Here are some numbered points:
[0.084 -0.193 0.200 -0.998 0.411 0.017 0.455 0.780 -0.673 -0.229 -0.165 -0.211 -1.061 -1.080 -0.232 -0.567 0.192 -0.317 0.433 0.391 -0.300 0.950 0.055 0.648 0.698] 0
[0.208 -0.863 0.172 -0.327 0.580 1.272 -0.343 1.550 -0.937 1.273 -0.612 -1.095 -0.847 -1.346 0.755 0.765 -0.888 0.220 -0.178 1.075 -0.559 0.645 -0.161 -1.021 1.676] 1
[-1.038 1.221 1.205 0.168 0.919 0.238 1.497 -0.266 0.267 1.665 -0.863 -1.041 1.258 0.027 0.766 -0.192 0.787 -1.040 0.990 0.305 1.327 0.998 -1.844 0.574 -1.227] 2
[1.454 -0.970 1.142 0.573 -0.827 -0.105 -0.086 0.458 1.285 0.837 0.565 0.606 1.790 0.939 -1.374 1.892 -0.522 -0.418 1.124 -1.289 1.103 1.545 -0.275 -0.320 0.180] 3
[-1.788 0.868 -0.859 -0.188 1.074 -1.265 -0.290 -0.422 0.353 -2.088 0.224 0.680 -0.221 0.449 -0.085 -1.773 -0.064 -0.174 -0.696 -0.181 -0.462 -2.037 1.245 1.419 -0.997] 4
[0.541 0.587 -0.471 -0.031 -1.254 1.573 0.853 0.536 -0.377 0.812 -0.922 -0.662 -0.450 -0.950 0.350 0.857 -0.249 -0.141 0.208 0.092 -0.556 1.426 -1.182 -0.403 -0.481] 5
[-0.699 -0.086 1.081 0.489 0.619 0.940 1.140 1.778 -0.916 0.219 -0.295 -0.979 -0.410 -0.912 0.886 -0.058 -0.114 0.063 -0.067 2.030 0.194 0.747 -0.797 -1.065 -0.010] 6
[1.601 0.183 0.589 -0.894 -3.740 0.301 1.401 -0.447 0.290 1.447 1.872 -0.431 0.825 -0.536 -0.924 1.032 -0.103 -0.297 1.335 -0.870 0.097 2.198 -0.438 -0.399 0.503] 7
[-1.486 1.286 0.018 0.224 0.550 -1.409 -0.124 -0.250 0.542 -1.259 1.506 -0.024 -0.528 0.283 0.217 -1.329 -0.603 -0.119 0.739 0.599 -1.112 -0.930 0.926 1.505 -0.250] 8
[0.993 -0.586 0.517 -0.413 -0.715 1.168 -0.379 -1.513 -0.650 1.824 -0.614 -1.070 -1.425 0.207 0.694 0.050 -0.308 0.893 0.784 1.314 1.137 1.795 -1.162 -1.575 0.322] 9
[-1.957 1.380 -0.179 0.693 -0.358 -2.047 0.673 0.452 0.326 0.686 -0.317 -0.565 0.218 -0.274 1.634 -1.728 -0.251 -0.245 -0.867 0.815 0.460 1.606 1.211 2.423 1.051] 10
[1.705 -1.072 2.158 0.265 -3.023 0.768 0.251 -0.758 0.463 0.083 -0.175 0.223 -2.033 0.084 -0.410 0.747 -0.369 0.346 0.308 0.503 2.078 0.684 -0.434 -2.184 0.367] 11
[-0.439 0.032 -0.153 0.158 1.207 -0.322 -0.702 0.363 -0.462 0.399 0.319 -0.899 0.014 -0.236 2.118 0.903 0.101 0.151 1.812 0.944 -1.136 -0.852 0.347 0.243 0.983] 12
[0.567 -0.319 0.276 1.104 -0.586 -1.009 -0.310 -0.248 1.803 -0.522 -0.865 0.676 1.246 0.129 -0.454 0.954 0.373 -0.611 1.526 1.203 1.071 0.968 0.305 1.847 -0.642] 13
[0.447 -0.939 0.898 0.774 2.277 0.826 0.031 1.001 0.308 -0.806 -0.862 0.029 -1.447 0.179 -0.694 -0.021 1.926 -0.482 0.619 -2.010 0.406 -2.235 0.641 0.197 -2.690] 14
[-1.266 -0.047 0.263 1.493 1.981 -1.678 -1.526 1.943 -0.419 -0.490 -0.606 0.346 0.461 0.906 -0.017 -0.271 1.819 0.794 -1.719 -1.319 0.188 -1.615 0.974 0.222 -1.540] 15
[-0.158 -0.278 0.912 0.610 1.662 1.351 -0.034 -0.243 0.305 -0.218 -0.850 -0.343 -1.185 0.593 -0.034 -0.707 0.691 -0.148 -0.067 -1.294 0.520 -2.206 -0.079 -0.691 -1.742] 16
[-0.436 1.097 -1.076 0.771 0.223 0.189 0.170 0.586 -0.253 0.209 -1.906 -0.439 -1.742 -0.380 2.062 0.149 -0.635 -0.210 -0.868 1.940 -0.949 1.523 -0.155 0.522 0.243] 17
[1.302 -0.233 -0.649 0.315 -1.220 0.293 -0.340 1.302 1.943 0.263 -0.416 0.981 1.480 0.050 -1.868 2.183 -1.054 -1.216 -0.122 -0.358 -0.411 1.264 0.602 0.862 -0.383] 18
[0.505 -0.846 -1.427 -0.668 0.557 0.880 -0.786 -1.755 0.152 -0.542 0.634 -0.139 0.800 -0.417 -1.791 0.105 -1.238 1.756 0.355 -1.995 0.491 -1.008 -0.638 0.141 0.001] 19
[-0.375 -0.340 -0.497 -0.578 0.842 -0.722 0.103 -0.771 -0.574 -0.055 -1.807 0.384 0.549 -0.365 -0.168 -1.111 1.497 -0.276 0.927 0.344 0.854 0.635 -0.166 1.536 -1.102] 20
[1.265 -0.641 0.583 0.044 -0.711 0.929 -0.740 -0.815 -0.510 -1.131 0.441 -0.222 -1.737 -0.278 0.801 0.836 0.471 0.980 0.955 0.863 -0.331 -0.699 -1.204 -2.250 0.217] 21
[-2.512 1.046 0.201 0.727 0.785 -1.064 0.012 -1.695 0.189 -1.432 0.431 -0.450 0.514 0.744 0.938 -1.862 0.998 0.474 -0.573 -0.413 1.259 -2.926 -0.252 0.329 -1.589] 22
[-0.946 -0.375 0.639 -0.775 1.992 -0.543 -0.034 0.806 -1.577 0.984 -2.070 0.864 -1.143 0.414 -0.138 -1.239 0.015 0.400 -0.507 1.218 1.518 0.561 0.478 0.619 1.082] 23
[0.128 0.535 -1.523 -0.256 -2.942 0.406 0.820 -1.607 1.010 -0.910 -1.404 1.595 0.406 0.714 -0.674 0.808 -1.029 -0.479 0.219 0.932 1.636 -0.432 0.793 1.641 -0.413] 24
[0.547 -0.937 -0.160 -0.146 1.040 1.437 -0.104 2.135 -0.061 0.575 -0.204 -0.678 -0.741 -0.979 0.077 1.918 -1.180 -0.148 0.103 0.533 -0.479 0.307 0.245 -0.574 1.182] 25
Which two points above are nearest to each new point? Their numbers follow each, nearest first.
[0.400 -0.155 -0.348 0.192 -0.730 -1.656 0.868 -2.158 -0.427 0.518 -0.742 0.102 1.471 0.669 0.162 0.295 1.599 0.226 0.720 -0.897 1.869 -0.484 -0.810 0.419 -0.730] 20 13
[-1.642 1.442 -0.175 0.723 -0.695 -2.141 1.153 0.653 0.709 0.610 -0.220 -0.337 0.515 -0.186 1.365 -1.480 -0.464 -0.541 -0.813 0.916 0.653 1.872 1.406 2.674 1.046] 10 8
[-0.987 0.533 0.988 0.349 -0.206 0.117 -0.333 -0.211 -0.864 -1.721 -0.941 -0.038 -1.591 -0.932 1.007 -0.652 0.228 -0.318 -0.716 1.190 -1.436 -1.939 -1.593 -1.603 -0.151] 21 6
[-0.337 0.232 1.170 0.385 0.204 0.720 1.526 1.578 -0.763 0.716 -0.514 -1.174 -0.282 -0.855 1.404 0.019 -0.361 -0.188 0.305 2.560 0.171 1.436 -1.056 -0.994 0.467] 6 1
[-0.640 0.084 0.815 0.415 1.293 0.805 1.285 1.795 -0.933 0.023 -0.206 -0.987 -0.451 -0.920 0.829 0.260 0.124 -0.076 0.022 1.769 -0.087 0.323 -0.807 -1.128 -0.237] 6 1
[0.018 -0.788 -1.357 -1.399 0.815 -1.009 -0.262 -1.240 -1.392 0.541 0.298 0.533 -0.070 0.961 -1.503 -0.752 0.536 1.186 -1.302 -2.307 1.108 -1.179 1.179 0.356 -0.332] 19 4
[0.318 0.259 -0.270 -0.835 0.324 -0.037 -0.322 -0.014 -0.325 0.130 0.534 0.887 1.323 0.514 0.289 0.071 -0.219 -0.457 0.483 0.688 -1.105 1.227 -0.310 0.037 1.512] 0 12
[-0.177 0.750 0.401 0.398 0.644 1.151 -0.895 -0.447 1.901 -0.535 -0.459 0.109 0.137 1.051 0.146 1.022 0.476 -1.544 1.004 1.265 -0.055 -1.513 -0.636 -0.620 -2.235] 16 13
[0.460 -0.509 1.329 -0.077 -0.778 -0.423 -0.335 -1.872 -1.511 0.705 -0.420 -0.256 -0.785 0.076 1.583 -1.711 0.747 1.816 0.012 1.245 1.053 0.484 -1.440 -2.238 1.372] 9 21
[-1.105 1.728 -2.215 -0.939 -0.528 -1.497 1.279 -1.164 -0.413 0.975 1.111 0.333 0.492 1.542 0.909 -1.097 -1.107 0.594 -1.256 0.450 1.136 0.577 1.863 2.062 1.661] 10 8
[-0.367 0.975 -1.746 -2.427 -0.744 0.744 1.905 -1.322 -1.113 0.641 2.447 -0.683 -0.466 0.201 -0.549 0.361 -1.257 0.424 -0.493 -1.751 0.554 -0.762 0.065 -0.007 1.292] 19 0
[0.580 -0.325 -0.686 0.705 -0.098 -0.724 -0.187 0.419 -0.430 -0.061 -0.787 -0.147 -0.827 -0.948 0.820 -0.186 -0.232 1.132 -0.495 -0.023 -0.624 1.227 0.114 0.432 1.240] 0 17
[-0.279 0.755 1.595 0.411 0.973 0.411 0.103 2.306 0.637 -1.357 -0.799 0.820 -0.902 -0.100 0.218 0.590 0.412 -1.898 0.630 1.974 -1.290 -0.475 -0.693 -0.405 -0.928] 6 0
[0.636 -0.751 -1.765 -0.424 -0.277 1.034 -0.689 -2.118 0.249 -0.369 0.853 -0.101 1.302 -0.159 -1.647 0.500 -1.139 1.819 0.562 -1.976 0.773 -0.682 -0.833 -0.028 -0.008] 19 3
[0.404 0.361 -0.442 -0.775 -0.201 1.711 -0.188 -0.939 -0.200 -0.987 -0.147 0.389 0.398 0.692 -0.173 1.231 1.094 -0.929 0.552 0.675 -0.709 -1.645 -1.816 -2.226 -2.250] 21 16
[-0.985 0.554 -0.307 -1.968 1.329 1.418 0.533 -0.934 -0.509 -0.820 2.472 0.154 0.681 0.907 -1.153 0.143 -0.377 -0.042 -0.302 -2.616 0.183 -2.693 -0.600 -1.119 -0.015] 19 16
[1.540 -1.199 1.501 0.674 -0.279 0.064 -0.044 0.636 1.482 0.980 0.478 0.206 1.897 0.801 -1.628 1.982 -0.593 -0.562 1.061 -1.223 1.156 1.728 -0.738 -0.329 0.097] 3 18
[1.233 -0.472 -0.498 -0.142 0.437 0.324 0.350 0.825 0.242 -0.027 0.012 0.919 0.264 0.285 -0.628 0.252 -0.140 -0.814 -0.678 -0.404 -0.826 0.038 0.705 0.081 0.559] 0 25
[0.798 -1.790 -0.484 0.268 1.063 -1.115 -0.602 1.557 -1.868 -0.268 -0.583 0.175 0.232 -1.343 -0.668 0.052 0.893 1.119 -0.262 -0.695 -1.867 0.027 0.526 -0.370 -0.058] 0 25
[-0.457 0.904 1.042 0.300 0.923 0.084 1.201 -0.336 0.431 1.891 -0.680 -1.181 1.334 -0.235 0.630 -0.093 1.000 -0.921 1.307 0.047 0.907 1.255 -1.837 0.470 -1.159] 2 20
[-0.622 0.433 -0.069 0.372 -1.385 -1.094 0.113 -0.158 0.181 0.219 0.349 0.216 0.363 -0.197 0.347 -1.651 -0.896 1.266 -1.033 1.158 1.074 1.743 0.954 1.352 1.828] 10 0
[1.045 -0.839 0.837 0.169 -0.008 0.994 -1.099 -0.226 -0.677 -1.458 0.245 -0.224 -2.415 -0.417 0.814 0.325 0.474 1.165 0.389 0.675 -0.581 -0.930 -1.062 -2.613 0.190] 21 1
[0.349 -0.240 -0.498 -0.072 -0.761 -1.336 1.094 -1.788 -0.463 0.398 -0.291 0.261 1.417 0.650 -0.001 0.894 1.403 0.263 0.582 -1.243 1.465 -0.783 -0.738 0.075 -0.323] 20 13
[1.058 -0.310 -1.703 -1.714 -1.651 0.354 0.037 -1.367 0.220 0.991 2.240 -0.284 2.106 -0.590 -0.313 0.762 -0.668 -0.044 1.700 1.155 -0.909 1.573 0.765 0.714 1.636] 7 0
[-0.865 0.632 0.031 0.676 -1.169 -1.209 0.102 -0.291 0.194 0.441 0.128 -0.114 0.249 -0.061 0.797 -1.911 -0.862 1.451 -1.066 0.863 1.264 1.700 1.243 1.586 1.590] 10 0
[0.764 0.193 0.036 0.749 -0.500 -0.328 -0.922 0.929 1.027 0.569 -0.888 0.007 0.595 -0.379 0.419 1.264 0.578 -1.025 1.282 0.747 -1.361 1.413 0.035 0.828 -0.283] 13 18
[0.928 -0.451 -0.061 0.805 -0.084 -2.235 -1.725 -1.443 0.958 1.111 -0.821 -0.091 1.677 0.100 0.159 0.780 0.450 -0.692 2.913 0.988 -1.399 1.514 -0.480 1.408 -0.140] 13 20
[0.130 -0.520 0.950 1.130 1.561 1.285 -0.310 -0.027 0.242 0.112 -1.004 -0.678 -1.512 0.244 0.074 -0.680 0.582 -0.064 -0.030 -1.377 0.169 -1.713 -0.164 -0.862 -1.807] 16 14
[0.478 -0.525 1.440 0.208 -0.763 -0.187 -0.662 -1.903 -0.855 0.763 0.063 -0.804 -0.497 -0.002 1.349 -1.229 0.598 1.176 0.354 1.315 0.963 0.647 -1.474 -1.759 0.747] 9 21
[1.457 -1.161 0.990 0.708 -0.269 -0.053 0.000 0.649 1.214 0.621 0.629 0.716 1.691 0.802 -1.668 1.855 -0.494 -0.292 0.962 -1.620 0.882 1.313 -0.382 -0.402 0.191] 3 18
[1.011 -0.363 -1.533 -1.729 -1.530 0.209 -0.037 -1.492 0.094 1.124 2.260 -0.436 2.337 -0.359 -0.081 0.525 -0.552 -0.028 1.621 1.109 -0.799 1.745 0.873 0.653 1.669] 7 0
[0.369 -0.560 -1.840 -0.562 0.142 0.942 -0.543 -1.552 0.291 -0.687 0.707 0.007 0.954 -0.200 -1.523 0.437 -1.589 1.572 0.250 -1.934 0.567 -1.145 -0.335 0.378 -0.052] 19 16
[-1.032 0.964 -0.241 1.029 -2.041 -0.222 2.063 0.268 0.074 0.492 0.355 -0.114 0.392 1.599 0.430 -0.409 -0.137 1.008 -2.300 -1.637 3.070 0.722 1.232 0.290 -0.628] 10 24
